0: [ 93 117 105 138  75  83 111 127 159  83 145 122  89 113 148 105  90 200 158 157 119  28 126 209 129  57 109 139  60 124 101 149]
1: [126  56 197  96  80 180 208 170  96 170  57 134 138  79 165  93 187 141 170 142  96 118 123 212 125  77  89 152 253  43 131 152]
2: [ 75 185  67  45  71  47 174  89 149  42 107 107  41 138 124 181  60 154 242 159 134  81 133 140 123  89 163 115  94  99 105 155]
3: [166 221  69 153 117  77 232 104 137 107 140 146  70  87 142  89  31 116 127 155 142  66 123 119 133  68 149  95  52 133 141 110]
4: [128 102 184 103 172 149 109 133 154 128 154 160 156 162  84 124 152 122 159 144 148 161 111 144 153 114  98 157 212 135 127 182]
5: [134 122 186 123 174 149 115 127 137 117 142 150 158 141 106 140 162 110 148 151 134 153 111 131 148 113  96 153 205 135 147 172]
6: [143 107 124 113 119 168  83 132 115 143 143 127 134 148  75 178 181 200 121 125 124 100 140 108 109 162 150 161 108 126 118 127]
7: [145  63  88 185  92 217  42 120 127 176 168 158 185 170  54 102 105 211  87 139 154 154 170 112 116 111 116 112  60 138 122 112]
8: [122  33 105 191  74 175  22 162  70 156 125  52 150 117 125  63 104 197  87  80 177 131 122 153  78 114  34  79  55 102 109 153]
9: [ 46 155  66  92  80  89  85 147 138   9 129 112  52 135 120 157 107 187 220 163 142  37 134 175 121  34 115 120   7 140  88 179]
10: [116 102 134 173 152 205  33 118  69 115 166 123 152  58 118 129 181 140 148  70 210 119 161 119 156 139  82  92 166 148 158 130]
11: [139 121 156 141 209 133 119 130 150  94 154 144 139 176 138 144 181 122 111 135 106 169 126 138 130 160 177 152 173 153 163 161]
12: [159  62  82 122  60 103  15  93 147 194 171 151 190 135  54 120 105 252  57 116 123  79 152 156 129 210 101 102  62 136  85 107]
13: [126  94  86  72  76  45 237  95 166  61  78  73  36 165 172  85 125 166 192 128 112  73 100 211  88  81 111 131 118 101  94 183]
14: [107  13 180 123 138 147 118 175 122 128 117  63 113 160 166 137 213 153 107 102  63 165 104 198  92 110  95 165 169  93 105 167]
15: [134 188 100 172 161 109 154 150 152 199 106 173 164 132 132  93  50  29 153 193 115 201  82 119 150  80 113 123 105 140 106 112]
16: [ 93 206  86 160 175 118  53 110 170 130 151 235 178 175 101 186  50  94 121 173 120 177 166  95 176 133 195 127 146 195 180  94]
17: [127 139 162 129 128 178 146 153 144 186 149 141 164  98  92 192 200 148 174 146 142 126 117 138 163 137 105 152 198  89 105 107]
18: [120  91 145  76  94 154 195 105 146 141 128 157 130 221  93 109 174 174  88 146  97 168 154 172 144 135 206 142 203 102 159 160]
19: [136 134 137  62 142  97 166  68 102  30 150  67 110  89 177  99 161  88  91  21 156 112 133 100 100 203 152  91 162 146 161 134]
20: [ 86 247  80 130 136 117 109 137  90  90 140 186 140 110 107 119  77  94 184 173 159 110 105 165 177 110 106 109  85 173 125 156]
21: [124 126 114 143  48 212 122 118  40 151  78 118 130 121 181  35 104 101  44  51 127 175 205 100 121 140 192  32 150 106 177 106]
22: [ 99  75 195  84 122 124  69 134 111 116  98 112 150 101 164 135 154 127 156  90 150 143 115 165 138 133  76 102 179 130  91 164]
23: [143 129 137  96 146 125 168  83 102  92 102 111 115 156 125  61  88  85 130  99 161 178 106  91 115 111 136  77 133 132 136 168]
24: [157 255  94 128 173  38 187  84 110 109 157 143 148  73 133  99  79  81 141 110 186  82  75 143 157 168 117  88  98 187 119  91]

[161  86 146  77  68 157 144  76 108 116 193  59 148 116 124  57 163 164  58  43 225  98 134 132 126 178 108  70 157 101 153 150] 19 23 10
[ 90  96 172 114 149 113 127 145 107 103  60 118 104  96 194 178 122  85 140 100 106 144 125 111 116 107 110 121 156 119 113 124] 22 5 23
[123 201  41 158 105  94 169  96 179  85 170 167  87 161 143  79  49 149 159 188 147  91 141 123 140  75 156 106  59 178 146 112] 3 20 0
[123 110 176 198 118 213 139 191  40 138  51 100  93  37 190 122 183  75  66  68  87 116 186  82 103  99 163 132 118  86 154  90] 21 10 14
[116  37 109 188  71 170  28 152  73 142 109  63 135 107 121  54 114 192  80  72 167 115 115 150  87 113  47  80  42  98 119 164] 8 7 10
[162 202  70 167 116  98 248 121 145 111 126 141  72  87 151 102  32 106 133 152 141  68 117 111 121  65 142  96  62 136 123 108] 3 24 20
[173 229  66 158 117  62 235 110 155  91 137 144  53  95 150  89  25 106 133 145 125  66 115 119 116  76 146 103  51 134 138 105] 3 24 20
[ 60 145  62  93  73  79  87 138 131  31 118 106  41 122 120 148  90 172 223 166 159  31 124 179 120  50 113 123   1 143  73 196] 9 0 2
[146  70 127 107 115  98 110 116 123  96 133  80 123 177 146  69 130 165 103 105 117 146 105 137  74 118 121 114  55 146  68 186] 23 6 22
[137 136 168 121 126 183 147 152 152 192 152 131 154  92  94 202 203 148 174 155 163 126 110 125 161 140  93 168 198  95 113 102] 17 5 4
[119 153 146 220 188 224  64 185  79  96 141 132 109  41 128 205 219 107  92 103 136 106 184 109 129 114 138 164 154  91 193 119] 10 6 17
[123  93  87  74  83  39 238 105 174  52  70  79  28 181 165  82 112 164 203 131  95  78  96 199  96  82  99 120 119 105  93 180] 13 2 0
[141 184 116 166 167 101 162 142 159 200 118 157 156 132 117  96  60  26 163 192 112 175  72 125 151  88 106 117 102 141 109 108] 15 20 23
[ 71  18 187  95 134 167 121 154 127 110 106  83 141 135 215 134 236 164 127  91  86 169 138 227  96 114 108 146 225  94 124 161] 14 22 1
[175 199 177  93 159  39 194 114 145 163 107 119 129  76 129 152  81  33 125 118 114 126  81  33 146 199 129 147 148 138 126  56] 24 15 23
[102  88 166 118 141 120 108 155  91 132  62 110 113  93 192 156 126  73 133 102  94 155 144 113 114 107 115 108 143 122 102 112] 22 23 5
[142 105 119 108 112 168  75 139 107 147 148 127 133 156  75 179 167 204 110 122 130  99 155  97 115 159 148 160 106 127 124 110] 6 7 17
[134  70  78 196  99 215  48 125 132 165 176 163 175 182  63  77  96 212  79 136 150 152 168 106 118 110 108 110  57 143 137 113] 7 12 6
[116  87  89  72  84  29 238 109 161  52  71  70  23 166 173  86 128 150 191 112 104  73 106 215  82  86 110 114 117 108 103 190] 13 2 0
[139 127 167 104 120 192 152 155 148 189 145 131 152  95  83 194 199 143 168 155 142 123 115 136 157 137  90 160 179  79 114  97] 17 5 6
[150 119 112 107 115 160 111 102 109 211  79 116 116 126  50 172  81 147 178 114 147 148 115  39 108 129 100  95  57  97  61  68] 6 7 23
[142 177 148 153 202 135 241 152 139 195  91 151 118 143 172 144  93  21 136 187  64 217 106  89 136  90 170 176 184 107 153 100] 15 11 5
[153 124  93 188 102 238 175 158  86 178 133 118 100 177 159  84 140 102  40 118 104 187 193  62 102 135 217 115 115 120 181 105] 21 18 23
